Turns, then the turns between two rows, first turn first; the first pair answered
turn P:
[  8  -4  14   1   6   1   1  -9 -14   3   6  -1  -5   2  12  17  10  -7
   0  -3] => [-6 -4  2 14 10 -1 -1 -7  1  9 -4  1  5 -5 -2 21 12  0  4 10]
[ 20   0  25 -24  -7  -4   7   4 -33   7  22  -9  -2  14  16  -5   2 -11
   1 -18] => [ -5  -9 -12  -5  13  14 -16  -1 -11   5   6  10  43   0 -20  15  22  10
   3  12]
[ -8   1  -2   1  -7  -6   8  -3   7  11  -4  -5  -9  -5  -9  -9  -7 -10
   5  -9] => [  7  -9   6 -10  -3   7   5  -2 -15  -3   7  -4  -5  -2   1  -3   5  -2
   0 -15]
[ -6  -4   1   0  -7  -4   1   0  14   7 -15  -6 -10  -5   6  -5  -2 -10
   6   0] => [  7 -12  11  -9  -3   8  -3  -4  -5  -2  -3  -4  -7  -2  12  -5   7  -5
   5  -3]
turn F:
[  4   9  -4  17   0  -3  -3   7  -2  -9 -13  -1   0   4   6  -4  -9  -7
  -2   7] => [  9   3   6   3   1  -1  -4   5 -16 -13  -4  -4   3   4   6  -6  -1  -4
  -2   0]
[  8   4   4   6   5   1  -1  -6   1 -13  -3   2   0   0   6   2   1   0
  -5   4] => [ 11   2   1   3   4   4  -5  -4   3 -12  -1   5   1   0   6   5   5   0
   0   5]
[  7  -8   3 -15   6  12  -5  -3 -14  -5   8   4  10  -3  10  11  15   6
  -1  -7] => [-11   0 -12  10  10   2  -2  -4  18  -4 -10  12  11  -8  -4  11   2   3
   0  15]
turn J:
[-5 -2  0  0 -4 -8  3 -4  2  7 -6 -9  3  1 -2  3  1 -7  2  2] => [ 0 -3  4 -6 -1  0 -1 -6 -8  0 -2 -3  6  3  3  6  7  0  0 -4]
[ -1  -1   2 -14 -10 -14   2  12  -5  15   6 -16   6   1  -5   7   5   1
   3  -8] => [ 12  -9   0   0   6   5  -6   4 -11 -10   6   0  13  -4   8  15  12  12
  -5   0]
[  5   9   7  -5   1 -11   9 -13  -6   7   2  -5 -11   6  14 -21  -3  -6
   7   1] => [ 11   3   7  -2   9  -2   7 -13 -11  -3   5   2  -9   4  22 -16   3  -2
   4   6]
[  5   2   6 -16  -5   1   7  -1 -15  -4   8  -6 -11  13   5  -2   2   0
   1 -15] => [  7   3  -2  10   6   8   6  -5   1 -20  -2   9 -10   3  12   7   0   4
  -7   4]
Then:
Each pair is 2 to 3 turns apart.
[-7  2 -5 12  9  5 -8 -5  8 -3 -3 10  6 -5 -8  8  4  5 -1 15] => [ -1   5  12 -16  -7  -3  -2   0  -8  10   8  -6  -4   5  -2  -3  -1  -3
   7 -13] : J then P
[-10 -12 -12  12  14   8 -11  -7   9 -18  -7  12  19  -5 -11  13   4  18
  -7  18] => [ -4   0  14 -21 -17 -19   8   3 -12   9  11 -18  -8  12   4  -9 -11  -3
   3 -22] : J then P
[  3  -8 -23   1   7   1  -2   8  -5   0  -8   6  18  -7 -12   0   4   9
   6  12] => [ -1  -3 -18  -7  -4 -18   6  10  -1  14  -7  -4   6   0 -12  -9  -6  -3
  11   5] : J then J then P
[  5 -10   7 -28   1  10  -6  -1 -21  -1  11   3  14  10  -6   4  11  -3
   6  -7] => [  0   9  -1  13  -2 -11   6  -3  20  -4 -11  11 -18   3   3   3 -21 -19
   5  12] : J then P
[  5   1   9 -20 -20  -2  13  -7  -5   6   6  -6  -9  13   5 -15   1  -4
  -3 -16] => [ -1  -3 -12  14   3  13   6 -13  20 -13 -10  19   6  -3  -4   0   5   7
 -12  16] : J then P
[ 11   0   0   9   6   9   1   3   4 -16   3   5 -11  -3  13  -2   1   2
 -11   3] => [  2   3   0  -5  -7  -9   9   8   6   4   5  -7 -19   0   3 -12  -6 -10
  -5  -6] : P then P then J
[-10  -7  -8   3   7   5  -8  -4   3   1  -5   4  20  -7 -19   9  11  10
   2   9] => [ -8   4   5 -10 -12 -15   9   1   1  16   0 -14  -7   3  -8  -7  -9  -7
   6 -10] : J then P
